rotation steps, each row followed by its count of steps:
The counts run from 0 to 536.
[158 131 135 133 147  80 115 141 119 145 124 115 134 112 119 117 105 114
 141 159 153 120 145 185  86 156 161  79 131 113 153 111  92  96 102 181
  73  91 131 125 106  93 141 122 115 143 119 119 151 163 156  84  88 107
 104 104  90 127 156 153 143  93  97 119 151  95 137 148]
477
[115 118 115 186 143 123  84 133 143 143 109 143  99 138 149 113 120 146
 129 126  97 109 128 160  94 171 142  93 104 105 169 110 139 128 129 185
 127 143 142  40 109  92 141 154 136 113 123 119 177 110 139 127 106 134
 130 103 132 122 138 115 118  77 130  80 161 120  86  90]
411
[166 153 118 157 150 167  85 164 125  85 113 137 131 159  90 142  82 126
 130 109 141 116 133 108 107 109 156  81 133 111 109  95 160 108 134 176
  79 108 143 106 105  86 107 157 149 132  89 108 157 125 164  95  93 138
 116 108 127 100 137 128  99 106  94  95  92 119  95 110]
535
[111 136  72 143 136 114 113 154 138 122 134 181 129 154 114 117  87 119
 125  92 101  90 116 109  81 136 156  67 135  80 118 103 128 136 117 180
  55 117  97  88 120  95 157 114 138 135 112 139 157 100 127 133  98 137
 165  91 132 106 165 156 118 116 131 112 136 122 128 101]
374
[156 135 147 130 164  80 122 124 102 148 140 100 125 100 105 124  92 109
 138 136 176 117 115 177  99 151 178  80 122 116 132 107 106  83 101 159
  72 100 132 119 118  79 147 105 130 131 132 136 171 154 140  95  90 110
 114 113 106 135 140 161 136 106  87 100 142  98 145 150]
480
[138 102 105 151 108  91 120 116 125 150 136 139 132 127  93  92  81 129
 129 126 143 128 157 165  97 121 174  96 150  89  99 156 125 124 132 126
  84 101 116  88  95  76 142 109  96 108 154 136 149 117 100 152 126 118
 177 119  67  73 152 139  98 140 123  93 114 117 107 123]
349
[182 143 135 106 131 101 142 143 129 130 127 147 149 129 125 120 129  93
 179 145 123 105 118 130  91 147 159  76 122 128 115  76 120 104  99 161
  61 102  82 135  95  81 124 129 128 156  90 156 142 139 152  90  73 141
 124 110 105 103 177 157 114 112 133 116 118 108 110 115]
210
[175 109 142 150 152 114 135 160  95 122 135 139 130 113 127 117  83  92
 158 118 149 118  94 171 149 124 118  70  69 107 137 139 143  82 111 169
 115 157 139  84  78  65 127 118 116 118 152 110 167 117 123 126 109 102
 147 154 115 139 139 131 113 114 114 114 138 102  91 116]
443
[164 126 133 150 168 117 108 118 120 113 122 103 154 128 108 143 101 122
 143 109 174 132 101 155 112 145 193 114 101 136  98  96 137  83 132 145
  95 117 125  97 136  68 117 128 162 148  94 161 162 167 125 102  65 122
 103 106  99 126 111 137 104 126  98  63 114 108 122 117]
235
[127 112  94 180 131 118 111 138 115 133 130 132 124 115 113 128  95 142
 121 100 120  94  98 150 101 159 186  95  72  87 139  89 123  92 135 170
 104 136 150  83 126 102 159 144 142 128 147 149 161 123 139 110 102 110
 120 104 117 126  99 130 119 101 112  77 166 102 133  64]
402
[138 125  70 178 143  99  98 109 138 133 104 153 149 154 115 109  85 127
 135 127 102 122 146 168  91 161 151  78 123  99 147 126 102 133 138 197
  87 117 153 111 124 120 159 128 102 125 139 111 135 143 140 109 105  77
 135  91  83 125 146 135 134  95 121 108 173 112 129 107]
391
[154  87 106 142  78  81 110 139 136 143 123 155 159 138 103  74  85 155
 126 142 109 125 154 148  86 147 150 102 134 111  94 130  99 107 126 128
  77 115  94 103  70  81 132 156 112 103 129 136 129 162 117 143 137 123
 146 101  59  87 132 123 105 133 131 110 113 114 128  93]
343
[142 102  84 180 143 123  80 150 140  99 124 176 167 163 127 117  91  98
 156  85 123 117 105 161 131 133 133 100  81  94 136 132 156 133 124 168
 112 155 122  77 103  94 118 124 118 118 109 107 152 115 108 145 101 117
 146 131 119 116 165 130 107 124 159  95 129 102  84  85]
113
[157 125  95 157 107 157 101 146 151  75 105 143 131 165 115 122  98 113
 114 141 118 125 152 103 106 151 108  73 137 107 115 108 147 109 132 200
  85 118 118 104  93 101  94 144 170 136  88 103 153 125 148 118  92 126
 137 125 103  97 146 125  96 121  91 108  81 116  96 136]
286
[128 127  79 167 161  98 118 105 123 141 127 137 130 135 100 118  72 127
 126 109 121 118 118 165  92 149 154  62 119  94 134 129 103 124 132 195
  80 126 149  89 141 103 173 118 124 126 165 116 149 136 138 111 103  78
 141  87 107 140 121 143 136 100  95 103 170 116 143 117]
394
[135 107  92 153 124  99  80 123 166 140 121 146 128 135 109  99 113 144
 117 121 117 125 135 149  99 173 201 109 130 110 137 128 136 143 126 132
 108 125  82  49 103 104 141 139 161 113 104 142 174 141 112 146  92 139
 152  87  91  77 133 147 103 124 150  76 105 135 121 113]
75
[162  92 155 164 113 106 129 129 134 159 112 144 119 120 115  96 103 147
 139 133  96 114 146 167  95 123 147  75 124  91 152 102 114  96 123 165
  95 114 144  95  73  82 128 163  98  92 174 117 142 121 154 114 118 131
 152 137 112  87 133 132 144  84 114 111 140 104  79  92]
430
[138 137 149 163 162 129  91  81 157 133 113 111 124 158 143 131 128 118
 158 128 147 133 128 149  92 161 166 116 150 150 112 108 143 133 135 153
 100 108 108  75 138  63 107 133 151 124  90 152 170 121 111 125  87 150
 123  98 113 109 150 127  97 105 118  57 102 122  76 129]
245
[140 131 145 169 142 130  86 135 135 116 106 117 147 139 123 138 119 144
 134 127 151 126 135 143  90 155 190 125 120 129 118  78 139  98 133 143
  97  99 131  93 122  77 105 158 155 142  71 160 158 151 139  94  83 149
  94  94 102 105 121 118  98 103 119  65 118 106 108  88]
239
[128 120  78 164 156 108  75 167 131  93 126 175 156 156 103 108  53 141
 111  87 147 120 121 135 115 110 139  80 105  96 105 145 145 122 123 157
  80 129 120  77  93  77 143 120 130 121 100 104 161 134 115 149 100 116
 159  95 122 119 145 140 102 135 123 112 135 131 119 107]
366
[146 118  73 190 151  92  92  79 154 128 102 151 168 168 113  96  91 110
 150 119 108 128 124 160 106 168 154  85 109 121 134 133 113 141 136 170
  90 119 142 120 117 124 154 111  97 109 151 113 137 143 118 123 105  72
 152 102  89 115 157 144 126 108 143 103 165 120 110 110]
388
[154 106 114 151  99 130 139 114 113 106 127 108 106 139 111 116  73 108
 103 133 156 124 151 139 120 125 140  95 141  96  90 148 132  94 148 176
  91 121 135  92 104  78 108 126 138 121 143 126 165 115 116 149 120 110
 151 154  68  82 132 133  97 125  62  81  82  93 108 144]
17
[158 122 142 142 133  97 111 151 108 135 126 100 137  96 125 129 124 108
 137 142 173 112 117 179 105 163 200 128  92 116 135  92 121  80 114 143
  92 109 123 109 108  94 129 132 122 154 102 163 169 151 133  91  86 117
  90 120  83 119 146 140 115 111 118  72 140  79 128 105]
485
[162 122 131 161 147 123  97 120 135 111 112 111 161 133 123 138 119 133
 139 123 164 126 121 154 105 154 195 128 100 135 112  87 136  92 138 142
 101 105 116  95 131  81 106 142 160 150  78 165 157 165 129  99  70 128
  97 103  95 108 120 133 101 117 110  54 112 103 108 102]
237
[143 121 100 160 145 106 113 140 103 136 132 120 120 109 121 125  92 112
 128 136 135 103  99 177 101 171 124  69  86  91 148 107 110 100 124 207
  98 146 156  86 117 102 154 121 141 134 149 116 178 124 149 100 105  94
 106 114 122 168 124 127 139  92  90  94 171  95 128 113]
146
[203  88 146 135 108  89 134 124 131 147 110 124 128 111 108  92 103 127
 138 156 136 125 158 195 121 104 151  97 118 100 139 129 104  92 132 159
 107 105 124 100  72  82 132 151  94 114 143 118 153 156 147 108  98 121
 128 139 101  87 151 150 139 111 108  99 118 102  76 138]
180
[160 132 123 162 127 155 133 119  98 104 133 104 117 144 114 134  88  81
 162 117 157 124 115 133 124 137 135  96 116 118  84 122 155  99 146 165
 106 128 153 102 120  67  93 121 124 128 142 142 161  83 111 134 121 110
 141 153  82 110 136 106  72 127  89  72  97  91  85 110]
273
[137 123 109 171  99 142  84 184 137  82 104 142 135 160 125 103  96 116
 119 145 128 112 146  95 120 167 114  97 114 132 117 124 163 115 115 162
  99 132 120  97  59  99 110 136 136 118  93 108 183 112 131 145 129 118
 143 137  85  90 169 111  66 127 130 108 113 115  95 101]
30
[167 110  95 143  98 102 131 116 137 119 121 131 152 138  82  87  91 100
 131 136 113 110 116  99 118 176 164  73 116 128  96 105 122 104 112 140
  64 121  92 144  78 126 139 114 141 121 152 143 158 140 127 132 110  90
 170 127  75  80 156 159  96 145 129 114 104 112 142 124]
46
[172 144 132 124 156 109  98 185 135 109 107 162 138 133 125 124 103 120
 148 144 139 116 143 145 100 122 122  70 124 124 140 114 140 119 101 176
  83 103 102  98  74  71 123 135 131 145  66 110 162 145 159  96  76 143
 122 105 135 122 172 146 117 105 120 129 119 129  90 136]
202
[172 134 152 144 157 119 101 200  92 120 123 137 131 104 123 121  97 108
 164 132 167 112 106 146 128 117 130  83  83 130 131 112 159  91 101 140
 104 123 129  93  63  54 123 120 106 132 102 121 183 121 142 105 109 129
 121 131 125 133 158 116  93 115 130 114 139 115  81 101]
194
[147 128 151 147 134  92 101 161 105 137 123 103 140  98 127 134 119 121
 140 138 174 109 113 173 100 164 199 125  92 120 137  86 121  78 114 141
  96 106 132 106 100  91 132 135 127 149 107 156 176 151 139  91  92 126
  87 117  98 122 147 133 111  99 118  71 149  85 130  97]
486
[132 137 115 167 121 143  77 177 140  91 107 141 125 161 114  96  84 122
 112 142 129 112 137  86 111 160 104  69 126 138 118 126 162 118 111 165
  86 126 123  90  59  95 120 127 139 108 102  94 186 114 134 142 136 117
 154 125 103 100 162 114  75 118 117 127 109 124 103 117]
32
[156 129 123 175 153 163  92 145 127  79 113 132 145 160 103 130  69 116
 131 113 149 133 118 104 130 135  97  73 117 134  93 120 170 102 130 174
 101 135 146  98  92  74  92 130 154 115 108 102 176 118 130 125 111 114
 142 143 117 121 128 104  79 131  94  99  92 119  81 122]
281
[143 109  77 169 114 111 126 128 121 132 125 136 133 116 123 127  99 123
 126 110 112 104 110 166 105 165 184  98  78  81 138  98 112  91 145 189
 105 142 140  86 132 111 150 145 135 147 139 150 151 135 136 112  91  96
 115 110  93 118 113 133 127 104 104  76 162  95 138  75]
400
[183 150 134 143 139 130 131 103 108 134 123 110 131 157 120 127  91  70
 188 134 151 125 136 161 117 111 154 109 145 131  95 140 134 126 147 169
  86 121 144 103 126  60 115 129  79 135 132 131 151 112 128 122 120 109
 111 134  78 107 173 124  87 111 101  76  93  89  82 118]
521
[169  93 135 179 101 121 119  94 136 116 102 114 152 162 124  91  81 128
 128 155 139 140 154 142 111 156 116 106 127 145  91 136 108  89 145 166
  92 130 139 119  89  77  98 151 122 101 141 109 141 153 115 142 139  94
 128 141  54  99 130 103 101 122  88  97 101  93  97 112]
9
[141 103 118 131 118  86 124 124 126 154 140 146 140 133 110  71  79 141
 140 138 125 130 111 134  93 174 116  78 126 145  83 136 103 118 111 133
  76 148  73  80  78  60 137 132 145 101 128 136 158 142  92 159 141 123
 154  97  92 127 122 123  94 139 120 114 110 129 140 114]
338
[173 103 132 152 134 116 105 198 123  95 113 160 145 116 128 118  98 120
 130 124 138 115 127 167 134 122 119  78  72  90 161 118 138  79 108 182
 108 136 129  93  63  85 112 145 132 128 106  92 161 147 150 107  89 122
 126 144 115 123 142 134 124 103 120 125 133 105  90 107]
448
[163 122 141 135 154  81 128 115 105 144 140  91 134  96 112 127 109  92
 143 135 185 120 107 183 112 152 192 103 103 114 128 111 116  81 111 147
  85 114 118 113 117  82 140 105 134 140 130 157 171 157 128 101  75 108
 108 123  98 122 140 161 129 116  98  79 135  88 138 141]
482
[183  79 144 163  99 101 136 113 151 151 105 153 143 130 124  89 114 135
 143 130  89 116 142 165 104 131 149  90 104 101 148 104 103  87 136 170
 100 131 124  94  73  92 128 175 108  94 161 123 129 143 149 121 114 129
 144 143 106  83 135 139 142  93 125 102 130  97  84  81]
428
[168 122 161 151 177  76  96 117 132 142 116 124 162 133 112 102 103 113
 160 148 155 132 117 160 106 159 134  64 119 153 145 115 118 105  84 145
  70 102 127 137  78  88 139 103 113  97 133 108 167 164 136  95 105  95
 139 113 117 131 166 153 140 103 126 129 152 112 111 151]
471
[157 111  81 149 112 107 125 112 120 113 131 101 122 106  91 116  90 102
 119 167 153 140 138 155 115 199 143  79 124 111 108 135 116 108 120 176
 102 127 127 103 116 110 123 102 167 134 144 123 172 144 124 117 100  76
 147 117  45 111 115 128  99 138  90  96 111 114 144 155]
312
